In the data rows, 500 means zero.
Here are some points:
c(464, 478, 409, 431, 400, 377, 474, 524, 581, 575, 559, 678, 619, 464, 498,
  518, 527, 619, 561, 500, 550, 575, 526, 513, 432, 440, 492, 468, 376, 465,
  552, 504)
c(591, 691, 679, 635, 556, 594, 664, 578, 521, 472, 398, 381, 413, 496, 462,
  455, 386, 348, 446, 468, 473, 497, 469, 433, 571, 430, 649, 465, 724, 661,
  660, 558)
c(457, 464, 465, 449, 507, 482, 486, 369, 405, 430, 432, 396, 461, 405, 625,
  651, 639, 575, 589, 565, 656, 575, 617, 586, 533, 474, 380, 368, 470, 420,
  385, 478)
c(442, 613, 710, 638, 583, 519, 431, 407, 518, 386, 506, 534, 526, 578, 558,
  491, 526, 453, 544, 551, 427, 384, 437, 392, 434, 433, 370, 405, 370, 452,
  468, 501)
c(478, 421, 348, 426, 438, 379, 402, 408, 408, 516, 561, 550, 524, 479, 595,
  709, 800, 711, 554, 619, 494, 373, 432, 495, 464, 452, 302, 446, 349, 405,
  406, 430)
c(533, 433, 438, 506, 532, 515, 454, 440, 402, 559, 463, 458, 638, 535, 569,
  696, 817, 661, 729, 599, 441, 396, 437, 380, 453, 433, 374, 392, 447, 460,
  489, 347)
c(440, 388, 386, 385, 329, 511, 395, 380, 420, 503, 515, 552, 505, 544, 582,
  716, 670, 736, 747, 626, 522, 557, 439, 424, 418, 499, 392, 481, 448, 361,
  435, 436)
c(631, 654, 569, 474, 475, 504, 467, 590, 627, 599, 569, 500, 502, 437, 454,
  430, 426, 440, 486, 441, 573, 587, 607, 478, 450, 431, 441, 409, 593, 507,
  529, 515)
c(435, 491, 352, 395, 392, 484, 464, 406, 479, 491, 493, 364, 523, 578, 630,
  681, 758, 673, 569, 568, 555, 553, 441, 501, 494, 501, 480, 404, 290, 376,
  424, 421)
c(741, 724, 783, 660, 691, 661, 510, 576, 512, 568, 434, 380, 339, 316, 441,
  448, 457, 453, 418, 466, 373, 485, 480, 435, 601, 581, 553, 505, 479, 486,
  551, 611)
c(686, 727, 714, 626, 731, 560, 458, 591, 387, 479, 471, 422, 434, 448, 366,
  471, 391, 356, 409, 506, 377, 473, 433, 439, 564, 632, 614, 718, 564, 577,
  583, 476)
c(489, 445, 464, 376, 425, 387, 396, 515, 447, 435, 511, 501, 598, 698, 823,
  810, 831, 682, 584, 533, 504, 487, 497, 433, 410, 431, 508, 454, 423, 476,
  468, 445)
c(449, 340, 355, 357, 531, 505, 465, 621, 610, 530, 589, 549, 458, 511, 397,
  466, 578, 643, 642, 636, 599, 628, 640, 476, 477, 516, 510, 403, 420, 544,
  426, 484)
c(449, 383, 438, 388, 356, 441, 413, 519, 399, 430, 472, 509, 436, 559, 633,
  671, 741, 780, 691, 459, 540, 396, 436, 426, 363, 370, 465, 377, 424, 394,
  495, 459)
c(427, 463, 391, 386, 413, 502, 421, 520, 507, 643, 565, 550, 451, 536, 390,
  452, 517, 592, 602, 585, 599, 442, 564, 500, 458, 514, 443, 414, 367, 467,
  405, 461)
c(487, 478, 546, 604, 641, 628, 552, 542, 462, 430, 538, 442, 432, 362, 401,
  395, 465, 409, 408, 412, 375, 566, 506, 510, 525, 561, 511, 556, 389, 429,
  471, 518)
c(466, 366, 465, 438, 456, 554, 600, 566, 633, 645, 639, 562, 562, 635, 519,
  518, 665, 611, 527, 499, 569, 535, 459, 405, 474, 408, 493, 417, 401, 471,
  446, 460)
c(437, 422, 394, 416, 477, 528, 464, 617, 709, 667, 605, 534, 501, 468, 539,
  605, 560, 538, 435, 483, 450, 502, 504, 524, 432, 464, 399, 411, 471, 451,
  461, 429)
c(635, 684, 727, 803, 742, 709, 689, 559, 506, 504, 491, 432, 308, 424, 407,
  343, 410, 390, 432, 443, 515, 433, 513, 514, 619, 622, 585, 522, 514, 507,
  577, 493)
c(491, 402, 360, 364, 461, 437, 418, 502, 490, 426, 536, 438, 403, 363, 453,
  457, 417, 456, 520, 694, 683, 671, 727, 714, 700, 747, 603, 577, 570, 683,
  619, 567)
c(499, 489, 500, 541, 567, 455, 464, 485, 480, 489, 425, 375, 405, 324, 397,
  371, 306, 370, 364, 412, 464, 455, 560, 733, 901, 733, 636, 571, 498, 592,
  602, 574)
c(492, 530, 638, 590, 629, 494, 489, 536, 466, 451, 491, 409, 364, 379, 467,
  372, 308, 390, 412, 412, 547, 467, 646, 419, 484, 523, 500, 432, 470, 435,
  477, 460)
c(423, 387, 366, 365, 456, 493, 557, 539, 557, 469, 527, 556, 595, 510, 367,
  380, 397, 471, 555, 732, 692, 710, 516, 548, 498, 409, 319, 443, 414, 419,
  422, 493)
c(510, 406, 541, 545, 469, 595, 546, 569, 643, 490, 439, 367, 403, 496, 358,
  263, 401, 395, 468, 491, 465, 597, 538, 425, 462, 419, 476, 469, 515, 552,
  622, 699)
c(451, 486, 487, 414, 443, 505, 496, 506, 351, 498, 497, 407, 502, 500, 454,
  596, 588, 578, 621, 604, 646, 559, 585, 507, 521, 547, 494, 539, 483, 580,
  461, 513)
c(447, 464, 463, 539, 611, 607, 638, 553, 531, 571, 594, 470, 539, 525, 456,
  482, 389, 400, 468, 427, 420, 441, 438, 557, 542, 701, 588, 605, 558, 600,
  498, 572)
c(509, 448, 428, 395, 465, 336, 494, 493, 454, 342, 404, 399, 494, 667, 774,
  792, 751, 754, 628, 559, 541, 484, 539, 599, 415, 446, 526, 469, 451, 371,
  436, 420)
c(634, 461, 567, 548, 558, 483, 572, 501, 503, 439, 449, 402, 399, 409, 295,
  368, 371, 433, 530, 566, 570, 439, 519, 458, 533, 522, 414, 369, 393, 475,
  343, 513)
c(432, 476, 449, 535, 555, 516, 545, 554, 486, 670, 667, 665, 706, 764, 552,
  451, 424, 383, 376, 383, 406, 504, 527, 495, 463, 346, 437, 407, 444, 509,
  560, 463)
c(557, 529, 618, 578, 735, 641, 605, 560, 579, 643, 665, 641, 556, 482, 439,
  417, 479, 436, 419, 429, 446, 467, 491, 659, 666, 579, 530, 444, 508, 540,
  443, 424)
c(455, 394, 496, 385, 428, 461, 601, 503, 492, 595, 547, 732, 630, 612, 671,
  656, 508, 488, 517, 339, 441, 441, 552, 416, 543, 580, 528, 669, 712, 652,
  564, 621)
c(394, 446, 440, 386, 458, 558, 506, 625, 571, 607, 529, 558, 475, 534, 459,
  437, 426, 433, 500, 652, 671, 679, 668, 445, 575, 498, 445, 448, 480, 408,
  447, 476)
c(456, 469, 415, 419, 438, 485, 479, 490, 444, 428, 529, 582, 462, 530, 522,
  449, 504, 655, 541, 461, 541, 377, 411, 459, 478, 432, 404, 541, 562, 566,
  673, 491)
c(646, 633, 623, 603, 459, 463, 446, 475, 500, 560, 442, 537, 532, 480, 398,
  400, 437, 452, 486, 450, 471, 426, 441, 518, 428, 469, 468, 539, 373, 384,
  441, 509)
c(580, 573, 530, 631, 497, 515, 665, 509, 554, 496, 505, 508, 471, 367, 356,
  379, 361, 396, 433, 456, 478, 410, 515, 501, 509, 484, 499, 425, 489, 447,
  542, 508)
c(507, 525, 504, 551, 607, 510, 460, 447, 505, 449, 494, 426, 274, 500, 423,
  365, 452, 414, 607, 530, 538, 529, 552, 506, 411, 443, 535, 386, 437, 344,
  491, 469)
c(411, 377, 401, 399, 393, 446, 480, 462, 469, 499, 334, 439, 349, 483, 346,
  470, 534, 579, 603, 586, 676, 629, 701, 707, 666, 685, 637, 602, 625, 663,
  566, 687)
Then 10 other points, each followed by its number:
c(333, 389, 459, 391, 369, 489, 401, 469, 455, 471, 601, 538, 563, 560, 665,
  601, 467, 529, 463, 552, 474, 534, 486, 421, 471, 508, 533, 607, 572, 616,
  655, 544) 0
c(392, 399, 479, 434, 364, 389, 555, 518, 475, 530, 544, 596, 465, 451, 550,
  506, 467, 529, 539, 474, 587, 347, 449, 462, 415, 394, 477, 551, 567, 616,
  643, 509) 1
c(430, 469, 484, 391, 469, 453, 536, 459, 370, 548, 516, 437, 617, 590, 819,
  702, 707, 690, 548, 571, 442, 494, 464, 385, 438, 495, 472, 407, 473, 444,
  375, 350) 2
c(532, 585, 594, 685, 687, 771, 727, 646, 617, 509, 480, 485, 427, 403, 404,
  370, 459, 386, 352, 363, 494, 520, 379, 387, 539, 553, 677, 636, 589, 608,
  476, 486) 3
c(384, 432, 364, 365, 330, 484, 446, 532, 483, 529, 465, 515, 496, 474, 520,
  501, 476, 485, 509, 502, 669, 694, 682, 588, 572, 489, 459, 480, 390, 518,
  418, 395) 4
c(549, 549, 578, 548, 547, 526, 475, 547, 553, 423, 436, 435, 385, 392, 419,
  388, 372, 369, 386, 519, 486, 491, 523, 570, 558, 494, 557, 407, 426, 512,
  443, 546) 5
c(460, 484, 421, 384, 422, 529, 514, 503, 620, 588, 579, 575, 504, 396, 423,
  345, 444, 438, 469, 532, 543, 642, 541, 520, 509, 525, 545, 539, 744, 695,
  557, 619) 6
c(472, 415, 443, 488, 400, 477, 439, 522, 505, 600, 560, 586, 658, 685, 718,
  592, 691, 639, 570, 620, 519, 538, 481, 400, 513, 432, 425, 482, 461, 530,
  553, 404) 7
c(526, 434, 411, 459, 509, 428, 473, 537, 457, 393, 489, 469, 447, 552, 557,
  468, 513, 585, 498, 492, 533, 529, 594, 520, 480, 590, 571, 617, 600, 682,
  659, 559) 8
c(600, 645, 593, 547, 576, 604, 419, 457, 543, 421, 480, 471, 535, 466, 373,
  441, 464, 425, 404, 478, 488, 418, 475, 524, 405, 485, 447, 418, 431, 353,
  495, 525) 9
Which three of these numbered points are nearest to each point below, ignoring the 2 directions in which the first points spread most? Their numbers follow each, nearest first.
c(465, 422, 403, 429, 431, 463, 422, 434, 538, 499, 573, 716, 667, 781, 759,
  635, 600, 630, 561, 595, 508, 546, 399, 535, 392, 441, 541, 475, 309, 470,
  435, 405) > 7 4 0
c(431, 502, 386, 411, 396, 465, 473, 551, 508, 529, 597, 500, 449, 422, 464,
  553, 551, 565, 582, 534, 535, 424, 512, 392, 430, 473, 436, 568, 568, 490,
  573, 531) > 1 6 8
c(422, 439, 458, 507, 408, 395, 495, 439, 597, 551, 516, 624, 578, 538, 513,
  501, 491, 458, 510, 405, 460, 345, 460, 468, 500, 564, 585, 665, 719, 547,
  629, 559) > 1 0 6
c(433, 423, 383, 440, 459, 376, 423, 441, 438, 452, 381, 481, 447, 454, 520,
  537, 624, 628, 536, 539, 590, 719, 685, 697, 650, 588, 702, 658, 660, 723,
  674, 647) > 8 7 0
c(489, 537, 564, 502, 552, 604, 549, 572, 529, 713, 592, 493, 570, 422, 361,
  331, 405, 486, 439, 451, 474, 449, 426, 479, 473, 408, 549, 672, 788, 706,
  615, 568) > 6 1 0
c(487, 415, 338, 398, 515, 404, 471, 404, 433, 463, 508, 409, 486, 375, 514,
  506, 598, 581, 633, 594, 487, 509, 547, 647, 612, 603, 630, 669, 644, 662,
  718, 570) > 8 0 2
c(524, 478, 421, 370, 433, 417, 427, 478, 563, 645, 644, 613, 634, 616, 669,
  525, 568, 581, 527, 649, 518, 517, 424, 488, 503, 432, 459, 447, 393, 417,
  412, 394) > 7 4 5
c(447, 457, 460, 416, 446, 464, 451, 486, 640, 672, 614, 685, 639, 538, 495,
  590, 558, 594, 588, 446, 471, 448, 346, 442, 433, 434, 398, 504, 493, 451,
  409, 384) > 6 7 1
c(399, 426, 465, 455, 443, 528, 422, 503, 549, 558, 612, 554, 597, 555, 366,
  398, 394, 376, 382, 411, 397, 431, 458, 500, 555, 736, 776, 860, 725, 842,
  724, 713) > 0 8 6
c(406, 394, 366, 488, 368, 385, 486, 515, 416, 605, 620, 614, 635, 559, 560,
  548, 583, 544, 556, 544, 456, 513, 581, 637, 668, 553, 488, 459, 384, 498,
  505, 501) > 7 4 2
c(510, 641, 615, 710, 702, 866, 650, 494, 544, 507, 530, 423, 378, 425, 390,
  389, 379, 457, 413, 432, 437, 521, 485, 412, 490, 657, 688, 703, 553, 507,
  541, 520) > 3 2 8
c(644, 552, 521, 544, 510, 368, 418, 512, 539, 612, 632, 556, 576, 497, 537,
  429, 494, 423, 460, 394, 375, 418, 464, 510, 595, 656, 479, 462, 452, 470,
  533, 479) > 7 5 4
c(626, 409, 540, 627, 548, 460, 500, 555, 507, 513, 356, 358, 422, 389, 441,
  350, 338, 444, 461, 512, 472, 468, 414, 479, 488, 408, 396, 351, 435, 479,
  421, 468) > 5 9 4
c(564, 658, 629, 585, 534, 594, 685, 612, 618, 588, 456, 549, 414, 349, 483,
  399, 393, 396, 385, 507, 526, 630, 586, 574, 475, 390, 504, 500, 491, 538,
  550, 411) > 4 5 7
c(532, 571, 589, 656, 758, 795, 689, 648, 610, 481, 492, 444, 508, 388, 361,
  321, 324, 298, 470, 463, 422, 356, 432, 524, 480, 612, 666, 771, 627, 587,
  552, 480) > 3 8 6
c(471, 449, 508, 486, 462, 529, 455, 528, 517, 382, 465, 512, 395, 538, 531,
  651, 561, 690, 645, 609, 629, 590, 510, 422, 476, 465, 462, 365, 408, 446,
  379, 457) > 5 9 4
c(417, 535, 428, 515, 391, 473, 437, 457, 391, 481, 399, 412, 477, 524, 657,
  706, 597, 506, 612, 633, 591, 596, 544, 499, 540, 599, 610, 492, 554, 503,
  473, 401) > 2 7 5
c(532, 611, 528, 640, 539, 438, 413, 463, 521, 396, 483, 359, 391, 439, 499,
  538, 512, 395, 503, 447, 480, 463, 534, 453, 529, 309, 450, 425, 425, 534,
  414, 489) > 5 4 9
c(525, 350, 391, 374, 402, 473, 454, 519, 387, 648, 582, 553, 555, 553, 536,
  515, 370, 378, 337, 461, 464, 504, 419, 543, 537, 689, 782, 874, 885, 708,
  723, 630) > 0 8 6
c(609, 552, 531, 629, 614, 462, 549, 480, 540, 465, 478, 494, 328, 356, 396,
  452, 348, 391, 457, 463, 409, 487, 388, 528, 402, 521, 526, 471, 439, 522,
  502, 434) > 5 9 4
c(475, 555, 579, 675, 676, 757, 673, 631, 592, 482, 364, 386, 441, 401, 381,
  466, 416, 380, 423, 392, 400, 416, 525, 494, 427, 449, 727, 705, 657, 581,
  475, 562) > 3 8 2
c(568, 576, 543, 596, 620, 548, 466, 469, 541, 602, 555, 520, 566, 398, 405,
  373, 395, 332, 464, 456, 411, 450, 489, 509, 494, 457, 575, 595, 612, 694,
  659, 515) > 6 7 1
c(582, 658, 544, 607, 701, 648, 599, 590, 592, 570, 433, 384, 473, 446, 357,
  348, 343, 431, 395, 524, 544, 676, 642, 464, 456, 493, 487, 499, 445, 522,
  465, 421) > 4 5 9
c(571, 654, 651, 645, 624, 767, 679, 633, 648, 493, 433, 428, 417, 410, 363,
  430, 340, 434, 383, 405, 410, 460, 433, 484, 659, 712, 749, 674, 638, 516,
  403, 583) > 3 2 5
c(512, 423, 479, 400, 457, 445, 579, 432, 628, 683, 532, 610, 521, 620, 508,
  566, 510, 409, 485, 468, 497, 454, 428, 468, 469, 467, 516, 528, 684, 678,
  637, 583) > 6 1 0
c(393, 460, 455, 417, 407, 425, 424, 408, 512, 493, 513, 699, 522, 513, 571,
  534, 421, 487, 388, 590, 452, 554, 482, 425, 520, 514, 559, 557, 628, 596,
  599, 545) > 0 6 7
c(558, 575, 611, 592, 598, 492, 527, 451, 561, 475, 346, 455, 410, 399, 373,
  316, 401, 360, 421, 434, 527, 424, 427, 425, 474, 511, 559, 393, 420, 583,
  511, 540) > 5 9 4
c(414, 443, 333, 388, 385, 500, 424, 467, 541, 540, 583, 565, 439, 533, 415,
  452, 380, 429, 410, 440, 509, 441, 502, 420, 557, 633, 645, 636, 528, 484,
  599, 642) > 0 1 6
c(551, 529, 613, 615, 578, 466, 503, 447, 482, 455, 417, 441, 399, 409, 487,
  477, 484, 426, 535, 560, 509, 452, 450, 458, 330, 402, 472, 355, 551, 470,
  381, 452) > 5 9 4
c(489, 452, 481, 536, 442, 500, 547, 563, 665, 539, 618, 533, 598, 624, 535,
  600, 523, 628, 603, 563, 516, 364, 392, 411, 477, 385, 394, 500, 478, 524,
  473, 438) > 7 1 6
c(485, 406, 514, 483, 404, 487, 441, 429, 558, 610, 541, 727, 558, 497, 502,
  449, 530, 417, 411, 421, 412, 525, 544, 556, 562, 548, 592, 594, 653, 678,
  563, 650) > 6 0 7
c(523, 537, 675, 566, 585, 536, 417, 448, 459, 536, 367, 482, 502, 412, 383,
  349, 497, 402, 394, 333, 452, 457, 418, 475, 425, 538, 486, 545, 537, 489,
  566, 522) > 9 5 4
c(521, 456, 371, 416, 474, 467, 464, 488, 606, 505, 604, 653, 652, 643, 695,
  573, 406, 564, 465, 505, 454, 435, 432, 427, 478, 521, 401, 422, 393, 477,
  518, 494) > 7 0 6
c(547, 543, 526, 422, 605, 530, 414, 518, 450, 457, 490, 496, 575, 534, 474,
  546, 468, 463, 423, 352, 485, 409, 434, 517, 506, 509, 358, 346, 403, 375,
  422, 522) > 9 5 4
c(694, 737, 721, 803, 655, 561, 598, 465, 431, 463, 399, 462, 388, 402, 399,
  437, 468, 455, 456, 435, 471, 393, 485, 414, 513, 471, 621, 588, 736, 754,
  623, 572) > 8 1 6
c(414, 435, 311, 445, 352, 385, 496, 537, 443, 558, 510, 543, 578, 609, 592,
  525, 484, 528, 456, 569, 582, 626, 624, 695, 618, 495, 453, 484, 435, 392,
  494, 493) > 4 7 5
c(521, 437, 328, 272, 342, 440, 405, 458, 376, 455, 417, 424, 417, 599, 555,
  538, 553, 568, 589, 486, 477, 472, 510, 544, 533, 537, 628, 557, 573, 619,
  648, 598) > 8 0 1
c(452, 404, 487, 502, 478, 548, 528, 600, 424, 622, 618, 588, 614, 543, 599,
  532, 583, 629, 523, 636, 629, 492, 569, 541, 514, 438, 460, 424, 390, 438,
  456, 468) > 7 4 2
Now 10 new points, numbered from 0 again:
c(623, 592, 488, 519, 420, 375, 461, 526, 476, 480, 441, 396, 434, 444, 428,
  372, 510, 533, 577, 525, 593, 594, 475, 601, 578, 640, 595, 551, 669, 536,
  580, 529) 0
c(422, 436, 430, 464, 420, 498, 509, 649, 535, 603, 708, 618, 601, 485, 507,
  411, 461, 594, 552, 677, 653, 637, 492, 576, 564, 530, 365, 497, 498, 461,
  382, 459) 1
c(451, 504, 321, 433, 396, 435, 491, 395, 424, 502, 589, 579, 639, 702, 793,
  774, 767, 638, 496, 542, 516, 406, 474, 580, 462, 356, 454, 398, 448, 358,
  389, 515) 2
c(403, 480, 353, 418, 373, 442, 429, 477, 466, 513, 561, 559, 576, 520, 514,
  613, 594, 534, 561, 479, 408, 572, 482, 652, 615, 576, 566, 416, 420, 502,
  415, 406) 3
c(641, 671, 581, 526, 467, 594, 534, 606, 575, 607, 533, 444, 469, 455, 437,
  392, 446, 422, 379, 398, 543, 534, 548, 569, 502, 408, 465, 594, 418, 554,
  574, 465) 4
c(456, 311, 380, 412, 447, 503, 428, 446, 465, 509, 456, 564, 428, 640, 701,
  883, 866, 759, 749, 591, 482, 453, 459, 420, 408, 419, 475, 507, 466, 410,
  401, 449) 5
c(421, 425, 410, 418, 385, 465, 467, 507, 534, 465, 424, 508, 561, 580, 714,
  780, 721, 700, 600, 553, 555, 505, 581, 493, 472, 471, 496, 482, 398, 391,
  448, 366) 6
c(585, 469, 584, 545, 589, 521, 557, 482, 510, 501, 432, 420, 362, 498, 382,
  413, 389, 416, 425, 528, 394, 396, 351, 470, 488, 442, 513, 493, 566, 510,
  570, 494) 7
c(505, 469, 472, 385, 381, 481, 410, 426, 541, 453, 430, 404, 511, 410, 573,
  451, 569, 538, 668, 593, 544, 502, 527, 619, 727, 704, 700, 594, 655, 695,
  656, 664) 8
c(533, 465, 439, 487, 464, 436, 558, 514, 568, 590, 567, 489, 588, 585, 574,
  557, 502, 545, 567, 623, 506, 460, 460, 377, 448, 391, 521, 382, 380, 340,
  419, 503) 9
Which three of these numbered points are nearest to each point below, ignoring the 2 directions in which the first points spread most? Their numbers follow each, nearest first.
c(586, 648, 537, 505, 681, 563, 525, 453, 504, 515, 512, 368, 269, 449, 373,
  432, 377, 476, 378, 498, 506, 435, 473, 400, 441, 470, 438, 464, 587, 458,
  524, 511) > 7 9 5
c(485, 414, 397, 411, 427, 420, 443, 392, 420, 461, 566, 474, 527, 670, 660,
  767, 821, 682, 663, 609, 471, 514, 492, 381, 455, 483, 470, 460, 377, 443,
  538, 577) > 5 6 7
c(443, 423, 402, 406, 353, 413, 485, 474, 551, 473, 637, 535, 450, 560, 599,
  429, 558, 537, 625, 627, 625, 538, 556, 517, 565, 530, 518, 458, 409, 356,
  395, 484) > 9 1 6
c(591, 623, 568, 661, 577, 530, 507, 546, 491, 395, 389, 424, 378, 436, 382,
  368, 331, 381, 376, 448, 410, 365, 443, 462, 507, 400, 386, 558, 510, 525,
  552, 518) > 7 4 6
c(769, 729, 705, 761, 554, 583, 478, 529, 441, 473, 408, 377, 420, 447, 416,
  337, 332, 462, 358, 396, 523, 432, 468, 541, 569, 597, 544, 494, 570, 499,
  590, 402) > 0 6 4
c(430, 375, 375, 438, 431, 474, 410, 375, 517, 479, 425, 444, 517, 535, 667,
  628, 562, 527, 564, 562, 652, 618, 610, 605, 588, 556, 443, 464, 466, 415,
  462, 449) > 6 2 3
c(555, 358, 480, 417, 557, 389, 450, 446, 449, 457, 466, 453, 518, 414, 567,
  548, 517, 493, 554, 492, 360, 505, 442, 411, 441, 622, 685, 724, 774, 863,
  781, 723) > 8 5 7
c(642, 623, 616, 539, 543, 510, 504, 562, 508, 472, 464, 462, 488, 457, 408,
  375, 492, 380, 355, 367, 443, 515, 535, 454, 455, 445, 353, 431, 477, 479,
  473, 499) > 4 7 6
c(337, 421, 456, 466, 448, 407, 485, 452, 440, 446, 415, 359, 568, 474, 434,
  448, 590, 556, 586, 496, 460, 532, 471, 489, 578, 678, 796, 717, 800, 694,
  645, 666) > 8 0 5
c(530, 632, 492, 479, 463, 603, 429, 396, 519, 591, 511, 600, 732, 762, 688,
  504, 532, 466, 310, 433, 525, 429, 514, 415, 512, 486, 368, 466, 471, 445,
  379, 486) > 2 4 6
c(400, 446, 459, 435, 455, 507, 455, 545, 614, 639, 586, 582, 578, 435, 382,
  393, 347, 432, 463, 591, 708, 600, 549, 545, 467, 463, 414, 513, 423, 434,
  424, 510) > 1 9 4
c(497, 566, 523, 553, 559, 566, 480, 512, 474, 423, 444, 486, 448, 429, 394,
  398, 384, 371, 442, 452, 464, 345, 425, 483, 500, 400, 466, 549, 570, 522,
  444, 444) > 7 6 4
c(559, 444, 388, 368, 394, 444, 445, 511, 401, 456, 487, 470, 590, 490, 607,
  645, 740, 548, 548, 532, 544, 482, 523, 630, 577, 496, 577, 608, 552, 672,
  656, 600) > 8 0 2
c(449, 465, 316, 450, 496, 381, 412, 352, 401, 448, 527, 470, 599, 670, 660,
  680, 675, 640, 516, 533, 530, 538, 430, 459, 461, 480, 450, 503, 473, 558,
  411, 463) > 2 6 3
c(390, 408, 412, 448, 506, 497, 361, 570, 483, 521, 551, 559, 456, 514, 423,
  593, 624, 683, 605, 490, 426, 484, 458, 577, 474, 477, 582, 578, 542, 501,
  457, 473) > 5 3 7
c(348, 376, 334, 386, 448, 514, 425, 467, 469, 418, 470, 471, 496, 454, 592,
  521, 597, 565, 515, 535, 545, 509, 698, 595, 578, 627, 606, 568, 621, 719,
  722, 749) > 8 5 6
c(479, 390, 503, 363, 375, 435, 426, 517, 536, 545, 475, 559, 498, 484, 520,
  418, 451, 489, 375, 408, 493, 410, 489, 540, 439, 563, 698, 827, 795, 800,
  822, 683) > 8 7 0
c(517, 396, 452, 427, 443, 487, 496, 414, 449, 678, 536, 634, 663, 596, 522,
  486, 346, 433, 380, 435, 429, 459, 542, 621, 515, 503, 524, 570, 618, 477,
  567, 471) > 2 3 7
c(529, 579, 615, 583, 579, 505, 425, 490, 401, 485, 383, 456, 417, 476, 391,
  536, 467, 455, 456, 544, 509, 527, 411, 422, 432, 354, 393, 438, 436, 486,
  477, 493) > 7 6 9
c(496, 524, 501, 502, 601, 581, 557, 543, 471, 477, 381, 388, 412, 362, 380,
  433, 464, 467, 408, 410, 406, 474, 374, 450, 539, 469, 433, 553, 550, 463,
  566, 466) > 7 6 5
c(609, 648, 765, 683, 580, 664, 587, 482, 526, 536, 506, 582, 425, 415, 416,
  441, 400, 337, 419, 371, 476, 386, 503, 435, 490, 507, 604, 594, 710, 727,
  547, 612) > 5 6 8
c(470, 516, 566, 570, 541, 640, 662, 621, 621, 606, 699, 609, 525, 405, 377,
  364, 351, 379, 373, 370, 420, 446, 356, 491, 546, 772, 726, 638, 558, 602,
  562, 469) > 3 1 6
c(570, 505, 677, 633, 510, 551, 498, 481, 464, 505, 346, 473, 322, 396, 436,
  363, 384, 396, 427, 437, 418, 479, 432, 453, 432, 534, 494, 396, 508, 561,
  617, 431) > 7 6 0
c(427, 503, 480, 424, 397, 489, 491, 456, 459, 384, 417, 422, 468, 525, 471,
  498, 604, 552, 473, 584, 530, 408, 507, 483, 636, 620, 594, 651, 693, 640,
  635, 513) > 8 0 7
c(426, 438, 468, 382, 388, 372, 486, 449, 445, 578, 622, 624, 615, 537, 553,
  419, 460, 528, 508, 546, 562, 646, 632, 594, 615, 617, 508, 488, 471, 500,
  471, 417) > 3 1 2
c(410, 419, 397, 366, 450, 360, 424, 425, 474, 496, 417, 468, 545, 693, 843,
  844, 726, 683, 558, 480, 458, 404, 512, 435, 434, 508, 458, 560, 402, 410,
  476, 378) > 6 5 2
c(550, 513, 652, 676, 753, 682, 727, 687, 529, 520, 501, 408, 395, 447, 330,
  350, 431, 412, 375, 419, 441, 427, 579, 470, 569, 539, 525, 653, 795, 624,
  567, 516) > 5 6 7
c(714, 790, 701, 678, 692, 626, 487, 486, 444, 437, 474, 419, 396, 430, 358,
  352, 355, 325, 354, 469, 492, 506, 338, 527, 539, 614, 645, 658, 518, 503,
  593, 515) > 0 6 7
c(757, 805, 716, 713, 613, 526, 447, 409, 517, 467, 399, 429, 353, 365, 372,
  412, 363, 387, 340, 455, 442, 425, 440, 549, 433, 610, 729, 639, 538, 482,
  548, 450) > 0 6 7
c(464, 423, 367, 382, 501, 469, 518, 533, 521, 691, 835, 745, 687, 615, 662,
  537, 521, 527, 473, 464, 410, 395, 508, 487, 375, 439, 391, 388, 440, 416,
  454, 444) > 1 9 2
c(471, 427, 322, 430, 389, 411, 406, 514, 478, 564, 502, 627, 569, 460, 553,
  483, 383, 440, 468, 506, 406, 513, 427, 589, 622, 810, 797, 890, 789, 742,
  570, 514) > 8 3 0
c(533, 555, 589, 713, 635, 745, 692, 762, 609, 549, 525, 447, 528, 299, 288,
  444, 357, 388, 429, 510, 432, 562, 474, 554, 468, 404, 407, 388, 414, 456,
  416, 430) > 1 9 4
c(531, 602, 536, 591, 510, 544, 411, 387, 449, 384, 409, 376, 416, 364, 330,
  461, 426, 435, 375, 455, 362, 410, 475, 513, 432, 466, 483, 547, 558, 514,
  447, 493) > 7 0 6
c(696, 696, 709, 670, 553, 614, 494, 537, 479, 472, 369, 395, 487, 382, 367,
  313, 370, 438, 503, 457, 522, 422, 389, 528, 660, 600, 527, 510, 480, 510,
  545, 500) > 0 6 7
c(409, 471, 433, 521, 505, 572, 544, 598, 665, 774, 665, 617, 561, 572, 544,
  542, 492, 476, 457, 415, 444, 416, 451, 450, 424, 410, 320, 457, 464, 352,
  434, 474) > 1 9 4
c(450, 472, 419, 334, 492, 447, 463, 372, 557, 519, 518, 500, 514, 682, 673,
  770, 766, 720, 604, 566, 492, 527, 454, 448, 459, 457, 476, 516, 572, 452,
  360, 448) > 5 6 2
c(464, 503, 394, 343, 468, 459, 398, 477, 504, 410, 384, 528, 598, 683, 640,
  567, 620, 469, 485, 581, 538, 546, 552, 575, 542, 415, 567, 478, 459, 419,
  447, 531) > 2 6 3
c(567, 564, 390, 475, 504, 444, 416, 471, 487, 571, 558, 635, 635, 595, 480,
  436, 352, 397, 435, 542, 470, 604, 601, 691, 657, 607, 605, 512, 568, 496,
  491, 394) > 3 2 6
